In the data rows, 128 means zero.
Each row below has a hidden score, from 0 to 30, with 15 about the middle. What is it? The score is a weighted sum of the row's numbers plus the product of two more (or one squared), each taken from its middle value.
[135 137 152 132 170 147 167 139 133 149 136 152 180 167 135 175 128 172 158 158 171 127 184 126] ~ 14
[108 114 158 126 111 110 117 117 132 153 126 102 109 106 101  90 127  94 107 114  97 160 104 129] ~ 10
[111 119 157 177 104  92 145 112 105 145 106  96 116  90 110 100 120  87 111 128  91 115 108 113] ~ 11
[104 111  80  94  83  84  96 115  96  75 102 105  67  74  94  77 121  82  99  79  78  91  78 123] ~ 17
[137 162 108 109 192 123 215 161 121 106 111 134 135 118  97 127 125 142 218 110 128 115 201 119] ~ 20
[168 130 102 101 143 155 127 143 117 104 124 188 146 162 136 174 124 219 146 124 183 123 141 123] ~ 13
[109 122  99 104 120  86 255 125 100  92 106  97  93  75  97  99 116  91 135  91  84  99 131 121] ~ 19
[120 152  98 102 148 112 137 151 122  96 112 139 111 116 100 116 129 150 166 104 133 114 157 125] ~ 15
[152 137 135 115 161 164 130 144 150 138 145 169 176 197 151 181 126 179 145 148 178 128 150 143] ~ 17
[111 110 107 118  83  97 120 113  99 101 100  94  86  84 110  89 145  93  95 116  92 102  89 122] ~ 15
[138 129 127 121 130  96 180 123 112 125 121 125 148 116 123 152 127 121 127 124 124 106 142 117] ~ 16
[142 129  90  90 105 131 123 116 105  85 112 133 106 117 112 144 121 183 119 100 153 113 113 123] ~ 13
[221 117  88  96 107 121 105 119 117  82 111 115 110 120 136 123 121 139 113 100 123 140 101 122] ~ 16
[149 144 118 119 160 144 121 140 162 124 155 176 159 188 143 174 127 180 142 123 172 136 156 125] ~ 15
[153 122 167 142 147 170 144 122 124 172 133 133 194 178 163 176 127 170 130 182 174 143 145 120] ~ 14
[148 116 100  98  88 178 103 118 105 103 106 118 124 141 189 140 123 164  98 121 164 132  83 129] ~ 21
[156 131 111 103 138 178 124 130 122 110 123 176 149 169 149 178 126 230 130 127 207 127 132 125] ~ 12
[137 115 110 123 105 105 158 122  92 108 105 104 118  91 121 131 131 112 111 113 102 106 109 130] ~ 14
[152 140 121 112 163 156 120 135 161 123 153 187 159 192 138 175 133 181 150 123 181 133 152 128] ~ 15
[141 113 103 101 100 197 107 117 108 107 113 126 123 139 158 148 113 187 103 121 180 129  95 130] ~ 17
[109 145  94  95 151  80 103 159 182  91 140 137  78  80  87  83 117  86 174  78  78 105 158 126] ~ 13
[150 111 149 148 108 158 123 105 107 152 114 108 166 147 189 150 131 135 105 178 152 145 105 126] ~ 15
[116 138  83  90 142  91 100 146 227  88 190 183  94 118  97 110 124 108 151  86 109 110 133 143] ~ 18
[126 109  93 115  86 114  99 110  93  95 105  88  94  96 148  85 123  99  97 100  93 213  83 116] ~ 16
[111 121  76  92  92 100 101 119 103  75 101 136  77  89  92  90 124 122 106  85 103 102  90 125] ~ 14
[159 138 135 122 161 165 135 137 152 140 144 172 177 191 140 184 128 178 149 148 180 142 156 126] ~ 17
[134 125 100 102 128 100 107 120 145  93 112 116 106 104 103 110 120 104 114 100 108 128 115 124] ~ 16
[128 113 181 157 138 167 147 118 113 186 127 115 179 161 164 158 131 140 119 192 159 136 137 131] ~ 14
[114 122 144 112 159 114 114 123 220 154 188 123 116 129  96 111 119 104 141 112 111 148 150 133] ~ 18
[108 117 171 126 137 111 126 122 151 172 161 107 116 108 108 105 122  97 120 126 113 141 132 133] ~ 11
[133 141  99  98 188 137 171 143 124  97 112 125 117 116  96 114 120 145 194 107 131 119 184 121] ~ 21
[124 120 119 116 117 123 139 117  99 113 117 123 122 116 123 127 128 142 120 134 146 116 133 123] ~ 16
[109 114  79  98  80 100  97 110  97  81  98  97  79  95 107  78 121  92 104  89  84 103  85 147] ~ 17
[118 119 135 123 103 158 120 113 102 108 105 102 112 107 121  97 125 112 106 136 115 166 101 123] ~ 15
[103 116  88  97 100  80  94 120 174  89 169 110  72  84  91  76 120  81 107  79  79 111  88 161] ~ 19
[124 143 117 105 181 131 117 143 210 122 177 182 141 169 111 143 115 138 171 110 141 134 153 137] ~ 15
[164 114  93  91 121 157 102 116 109  88 108  99 111 121 115 100 123 146 102 102 131 177 105 114] ~ 15
[115 152 108 136 109 111 103 150 127 103 111 149 101 110  98  94 129 109 119  96 103 114 109 137] ~ 16
[113 117 103  94 115  77 102 125 167 115 255 131  89 103 101 114 116  93 119  92 100 103 116 133] ~ 17
[113 122 103 112  99 150 112 121 108  97 108 140 105 122 122 133 132 170 110 112 146  93 107 127] ~ 14
[109 108 123 210  82 105 105 112 101 113 106 101 116 102 134  99 133  93 101 126  88 120  84 127] ~ 23
[160 140 100 102 145 153 115 138 139 105 138 216 143 176 138 171 124 204 148 117 183 123 135 133] ~ 14
[130 124 131 120 140 186 135 120 123 122 112 116 137 139 123 124 133 171 130 134 157 157 138 130] ~ 14
[115 122  89  90 128 117  99 118 187  94 158 118  96 124 108 101 120 108 113  95 116 148 107 137] ~ 18
[106 134 131 137 126 111 132 137 110 132 134 135 120 123 113 116 136 121 135 128 120 108 139 127] ~ 17
[137 118 180 154 130 150 152 119 106 184 128 116 175 146 159 143 133 135 114 197 155 140 141 126] ~ 15
[109 112  89  93  78 105 105 110 104  88 104  92  77  83  97  75 119  83  98  88  80 149  82 135] ~ 14
[131 229  80  94 137 102 111 222 148  83 123 241  91 115  97 114 122 127 170  84 100 106 136 128] ~ 20
[136 119 184 155 134 162 146 122 121 184 130 122 187 162 164 161 130 150 124 191 170 147 145 129] ~ 14
[159 132 145 127 149 175 147 127 129 149 129 151 187 185 171 185 125 190 134 164 179 128 151 128] ~ 15
[111 115 137 118  98 121 103 118 118 117 108  98 103 107 110  85 127  93 103 112  95 182  92 128] ~ 11
[121 128  82  82 141  94  95 129 212  87 143 140  86 117  94 100 116 108 142  82 106 121 121 130] ~ 14
[126 123 127 170  87 147 107 115  99 123  99 107 128 120 165 124 145 125 106 140 121 118  90 129] ~ 17
[150 159 106  98 159 142 133 161 149 111 154 211 144 172 130 166 132 173 159 112 156 121 157 129] ~ 16
[131 114 161 171 105 120 149 114 102 164 114 113 151 123 147 152 137 118 108 168 134 115 115 118] ~ 13
[155 120  99  97 114 143 102 121 143 102 135 148 122 165 150 152 119 156 101 108 152 132  95 134] ~ 15
[123 147 128 135 161 124 215 146 113 124 113 134 139 118  99 123 130 119 171 128 123 114 173 125] ~ 19
[114 119 161 163 111 116 116 113 131 162 124 105 115 115 116 102 125 101 108 117 103 158 111 135] ~ 9
[130 123 125 118 119 249 115 122 117 119 110 116 131 137 126 120 142 166 112 127 150 166 106 125] ~ 18
[144 130 128 113 164 158 122 141 171 134 146 133 161 174 130 150 122 153 127 123 158 166 136 129] ~ 17
[147 124 168 143 147 161 145 125 128 175 133 112 195 174 168 172 136 162 129 183 174 147 148 123] ~ 14
[124 114 191 179 123 137 146 117 113 187 120 104 157 131 146 130 138 123 112 189 136 142 124 121] ~ 11
[118 121  99 106 107  85  98 123 137 113 192 150 106 112 122 139 110 105 115 106 112 102 119 142] ~ 16
[117 162 102  97 238 110 139 172 208 110 150 164 106 117  94 112 114 117 245  92 113 123 222 127] ~ 19
[135 123 180 143 151 162 139 124 141 182 150 137 183 177 152 166 132 146 133 172 167 151 155 132] ~ 15
[163 118 110  95 111 194 104 118 121 116 125 140 140 180 182 165 139 194 107 131 189 149  99 127] ~ 16
[146 117 128 123 101 166 120 111 104 129 106 107 136 126 178 158 131 155 102 150 161 121 101 122] ~ 14
[148 119 164 144 150 170 142 121 133 170 127 132 193 181 162 176 125 164 129 178 176 152 151 126] ~ 14
[135 192  98 102 154 140 117 179 144 101 123 233 130 143 108 136 123 177 159 116 147 118 146 123] ~ 18
[138 114  94 102  98 226 103 112 101  94 104 104 100 124 139  94 125 149  98 103 126 165  84 125] ~ 19
[124 188  83  90 123  93 103 181 135  86 126 255 100 119 101 145 121 150 143  87 119 104 123 122] ~ 14
[122 131 166 124 186 144 134 126 190 173 175 130 156 161 122 140 121 133 160 140 154 141 177 128] ~ 14
[105 115 165 197 109  95 130 122 109 153 119 101 120  94 107  91 132  88 115 119  91 115 115 118] ~ 14
[109 117  73  94  83  87 100 101  97  78 106 114  70  77  93 104 125 105  95  79  89  98  85 121] ~ 13
[118 117  92 115  81 110  95 117  93  90 104 109  88 102 120  83 134 100  99 100  93 112  81 167] ~ 18
[108 160  91 102 119  87 105 167 131  95 123 154  82  90  86  95 120  89 156  86  81 101 127 123] ~ 16
[112 120 120 124 106 124 105 118 111 119 125 144 115 133 122 141 130 138 111 117 146 112 108 130] ~ 14
[121 121 201 171 129 120 135 125 129 196 143 114 163 137 127 138 127 118 121 166 123 123 142 125] ~ 10
[148 125 159 146 141 171 147 118 109 158 117 128 184 169 169 172 135 173 117 190 177 142 139 127] ~ 16
[135 127 111 112 130 239 123 122 121 110 111 121 129 137 125 125 126 186 123 110 160 158 120 122] ~ 16
[123 114 114 119  85 148 106 113  96 109 102  99 107 117 196 120 134 131  85 125 139 126  83 127] ~ 28
[106 117  92  92 115  77 118 123 111  89 125  97  81  83  88  82 120  79 143  89  75 103 118 129] ~ 18
[112 118  85 115  82 118 105 117 103  81  96  94  77  81  94  73 135  91  86  90  79 109  81 112] ~ 16
[116 114 195 190 114 133 156 121 107 189 112 102 154 126 139 125 132 109 106 183 125 127 139 129] ~ 13
[115 112 175 162 105  90 137 114 100 169 117  93 126  96 115 102 127  90 103 144  94 116 116 117] ~ 9
[124 114 117 122  88  91  97 114 101 118 122 111 102 107 191 156 129 101  96 126 121 109  96 123] ~ 22
[131 116 135 111 105 119 100 111 130 142 140 105 122 141 172 127 122 107  99 135 127 148 102 138] ~ 14
[110 112 142 251  91  96 128 113  98 137 106 102 113  92 108  93 169  97  98 126  88 112  95 122] ~ 16
[113 113 140 212  95 115 129 115  99 130 100  94 106  92 124  86 164  96  99 137  93 127  89 121] ~ 17
[152 141 130 105 165 153 120 137 169 130 150 191 167 192 140 188 129 185 149 133 176 139 152 123] ~ 14
[117 119 139 200  92  96 147 115 101 120 107  96  99  89 110 107 158  92 105 130  93  99 105 127] ~ 16
[124 169 100  99 241 113 179 174 154 102 125 144 119 113  91 121 111 120 255 100 110 119 234 119] ~ 27
[120 132 136 147 123  86 166 128 107 135 122 128 136 112 109 136 126 106 125 130 114 104 132 122] ~ 15
[151 146 118 115 160 155 129 143 162 123 155 193 160 190 135 173 123 187 154 126 173 134 150 139] ~ 16
[122 125 110 109 129  94 158 131 112 110 130 137 118 104 105 151 125 113 126 107 117 102 144 122] ~ 15
[112 114 131 147  90 109 127 117  99 121 102  95 102  93 122  98 145  98  92 137 102 114  96 117] ~ 15
[125 116 165 165 112 137 146 115 108 161 122 100 146 124 151 130 138 119 106 184 135 125 124 124] ~ 15
[114 144 110  94 226  92 178 154 154 112 147 132 106 100  89 108 117 105 237  98 102 114 255 122] ~ 28
[156 126 112 106 128 190 115 125 125 113 119 169 155 174 158 176 119 225 116 133 210 132 125 128] ~ 14
[113 127 160 158 126  98 178 123 105 152 115 104 124  95 106 106 137  89 126 137  97 110 147 126] ~ 14
[125 123 124 146 104 158  96 124 120 123 112 133 121 129 138 102 126 130 107 116 121 154  95 131] ~ 14
[147 145 132 126 177 132 156 155 128 134 132 170 174 167 127 169 129 183 158 142 171 126 182 121] ~ 14
[157 119 153 148 118 174 138 115 108 154 114 121 178 156 180 168 123 166 115 186 172 138 122 125] ~ 15
[139 126 180 156 136 156 145 121 121 182 137 122 185 164 161 159 128 153 123 190 168 146 146 128] ~ 15
[141 118 120 114 117 254 112 116 130 123 101 112 135 156 159 128 124 172 114 134 162 197 105 127] ~ 15
[159 125 139 128 153 174 130 140 151 144 143 165 182 196 152 179 131 180 144 148 179 139 154 133] ~ 15
[155 134 144 127 160 170 133 128 140 151 140 160 188 192 135 180 126 178 140 156 178 138 154 122] ~ 19
[118 116 195 193 116 126 154 115 110 188 114 108 152 126 130 128 141 104 118 180 123 130 125 126] ~ 12
[108 114  87 134  78  84 103 111  92  80  95  97  73  78  97  80 255  82 101  89  72  94  79 122] ~ 15
[127 121 192 168 130 142 136 115 113 196 127 115 174 141 148 139 132 124 122 189 143 142 134 129] ~ 13
[116 144 116 105 179  97 112 146 220 127 214 173 110 125 100 119 118 108 164  99 111 111 162 126] ~ 14
[128 124 134 132 135 140 158 134 114 132 108 127 140 131 128 145 134 154 130 148 157 114 152 125] ~ 15
[141 126 173 151 144 167 151 122 123 180 132 125 185 170 169 169 132 153 131 189 174 140 147 124] ~ 15
[108 116 141 220  95  97 130 113  99 131 106  95  99  83  96  88 153  88 108 112  83 108  95 123] ~ 14
[119 158  98  97 243 116 148 161 187 108 128 143 112 114  83 108 119 120 245  97 113 126 215 122] ~ 17
[121 133 130 121 137 106 108 135 180 140 185 160 116 138 117 127 124 113 121 115 117 121 141 152] ~ 18
[106 120 109 163  86  79 104 122 101 108 107 107 100  88 107  97 127  86  97  97  80 104  87 126] ~ 14
[113 133 113 149  96  98 115 138 100 107 109 121  97  99  98  92 146 102 113 102  97 108 100 128] ~ 16
[156 138 138 119 162 158 129 135 151 141 143 170 181 190 156 174 130 180 143 149 179 141 157 128] ~ 15
[149 132 159 148 152 174 146 126 135 164 136 142 188 188 153 176 128 168 138 172 177 148 147 127] ~ 16
[109 119 117 147  98 126 109 121 105 107 106 125 102 111 107  95 150 126 109 112 112 107  97 133] ~ 15
[123 117 188 172 121 146 149 117 114 188 121 107 163 139 152 139 134 124 117 193 137 134 127 123] ~ 12
[150 135 149 123 148 159 143 135 146 155 139 153 186 192 158 181 126 175 137 158 178 143 153 126] ~ 15
[125 156 103 102 214 118 125 161 223 107 167 170 118 135 103 119 121 130 210  95 122 126 188 126] ~ 13
[137 123 182 151 145 164 156 108 123 181 128 125 184 168 163 165 128 153 128 190 159 145 142 129] ~ 14
[154 133 164 156 148 166 149 127 129 175 128 134 193 180 163 179 128 166 128 176 176 145 155 136] ~ 18
[135 119 143 136 112 159 147 108 102 132 107 110 143 134 159 149 136 158 113 167 160 129 120 127] ~ 14
[120 119 112 124  94 110 102 124 126 119 132 121 118 130 163 108 117 103 107 113 106 147  91 150] ~ 17
[123 166 120 106 224 121 143 169 205 127 157 171 133 135 100 129 109 132 219 111 128 128 216 122] ~ 13
[122 120 184 162 120 146 147 120 112 179 119 108 156 137 156 140 136 125 115 191 143 148 128 129] ~ 13
[126 120 179 162 116 153 147 115 106 179 118 105 158 137 162 146 132 126 109 191 144 130 130 132] ~ 14
[138 113 129 138  91 107 102 113 107 135 121 101 127 129 208 126 126 111  92 149 114 127  96 133] ~ 23
[143 125  87  92 121  90 100 128 135  96 191 173 103 129 119 153 114 130 133  96 127 110 122 130] ~ 16
[147 127 169 155 148 171 143 124 130 176 130 133 189 181 160 164 128 161 135 182 178 148 140 123] ~ 15
[115 118 189 202 115 121 154 112 110 181 112 108 145 116 134 113 152 108 110 172 114 126 123 125] ~ 11
[114 119 140 115 165 120 144 131 138 133 129 118 135 128 100 103 131 112 159 119 114 141 153 124] ~ 13
[155 127 131 117 114 194 122 117 117 134 114 135 158 175 187 174 128 191 108 157 201 142 112 126] ~ 16
[118 123 151 151 128 113 124 124 116 172 137 134 155 142 141 154 128 117 116 143 128 118 121 117] ~ 11
[132 160 121 125 185 121 191 166 125 120 124 157 146 130 107 141 130 140 199 128 131 112 194 121] ~ 19
[124 146  83  93 124 110 109 140 123  83 110 173  92 104  98 126 116 133 138  79 104 104 113 121] ~ 12
[160 122 150 130 134 174 130 126 132 157 137 142 184 191 184 182 126 173 129 169 182 147 131 124] ~ 15
[119 120 200 171 127 150 130 120 136 203 137 113 158 145 145 128 120 119 108 171 138 152 136 132] ~ 11
[111 116 183 175 118 108 117 113 130 176 128 110 126 115 111  99 126  95 113 130 108 136 118 126] ~ 9
[129 114 123 106 126 154  96 117 156 124 142 112 114 148 134 110 123 130 116 115 134 183 109 152] ~ 14
[137 121 113 107  99 203 101 117 112 111 118 134 130 160 170 146 124 193 105 127 190 135  98 146] ~ 18
[107 107 121 121  89 104 139 110  94 104 100  88  89  82  99  80 135  96 103 114  95 107  86 126] ~ 15
[159 117 125 118 113 135 116 111 117 133 118 107 141 133 149 129 123 121 101 125 125 167 109 126] ~ 15
[129 119 187 160 139 148 147 123 113 185 119 112 173 142 153 150 136 136 116 201 151 141 138 128] ~ 13
[122 129 138 126 129  98 120 125 140 161 180 150 136 129 117 153 122 109 125 129 125 115 141 127] ~ 16
[142 123 120 108 127 191 135 120 112 117 105 144 144 152 141 172 129 214 116 137 186 126 131 127] ~ 13
[128 106 157 196  99 143 115 113 103 153 107  96 142 119 158 113 143 116 100 160 110 145 103 127] ~ 14
[123 140 150 134 197 115 183 148 144 153 139 136 149 137 103 135 130 120 193 131 119 125 211 124] ~ 15
[129 121 104  95 126  92 121 122 112  98 173 134 114 115 107 147 120 117 126 114 132 104 134 116] ~ 17
[110 113 105 121  82  97 116 103  96  98  92  94  82  76 109  95 130  96  96 115  90 102  88 121] ~ 13
[128 119 117 113 107 150 119 123 103 113 117 133 126 127 148 180 127 176 109 133 172 108 111 132] ~ 12
[139 120 170 150 142 168 148 124 127 176 133 124 191 172 162 168 136 156 126 186 170 140 147 132] ~ 16
[139 129 146 124 170 154 124 126 176 155 168 155 167 183 145 166 124 157 149 142 164 144 153 128] ~ 13
[121 136  97 102 119  89 138 140 104  99 120 158 112 100 122 156 130 129 124 102 121 101 131 128] ~ 13
[150 144 124 113 162 156 128 143 158 128 149 176 166 194 136 186 124 172 146 132 182 134 150 132] ~ 18
[144 116 138 137 109 127 126 116 110 150 120 117 165 149 177 169 116 109 103 160 147 121 107 127] ~ 17
[109 125  99 114 100 114 132 124  98  95 106 104 107  98 108  86 131 108 125 103  93 107  99 124] ~ 17
[121 120 166 186 110 119 189 109  92 153 110 102 138 105 115 116 148 111 118 164 116 125 128 116] ~ 15
[135 124 101  94 159 148 120 133 151 102 123 120 124 135 105 108 115 137 133 100 126 162 131 125] ~ 14
[127 130 134 122 117 105 121 127 125 148 174 156 140 137 128 168 122 115 120 128 131 106 124 125] ~ 15
[140 121 182 156 133 154 150 113 119 184 125 117 182 161 143 157 135 147 124 194 163 143 141 132] ~ 19
[117 127 121 136 111 188 120 130 106 117 111 129 121 136 125 120 141 163 114 121 134 123 104 132] ~ 16
[110 114  89  94  93  81  97 113 184  95 151 101  72  81  89  73 117  82 103  80  76 120  89 139] ~ 19
[115 115 133 136 110 122 129 114 107 129 105  98 105 102 101  90 148  99 103 111 101 138 103 122] ~ 13
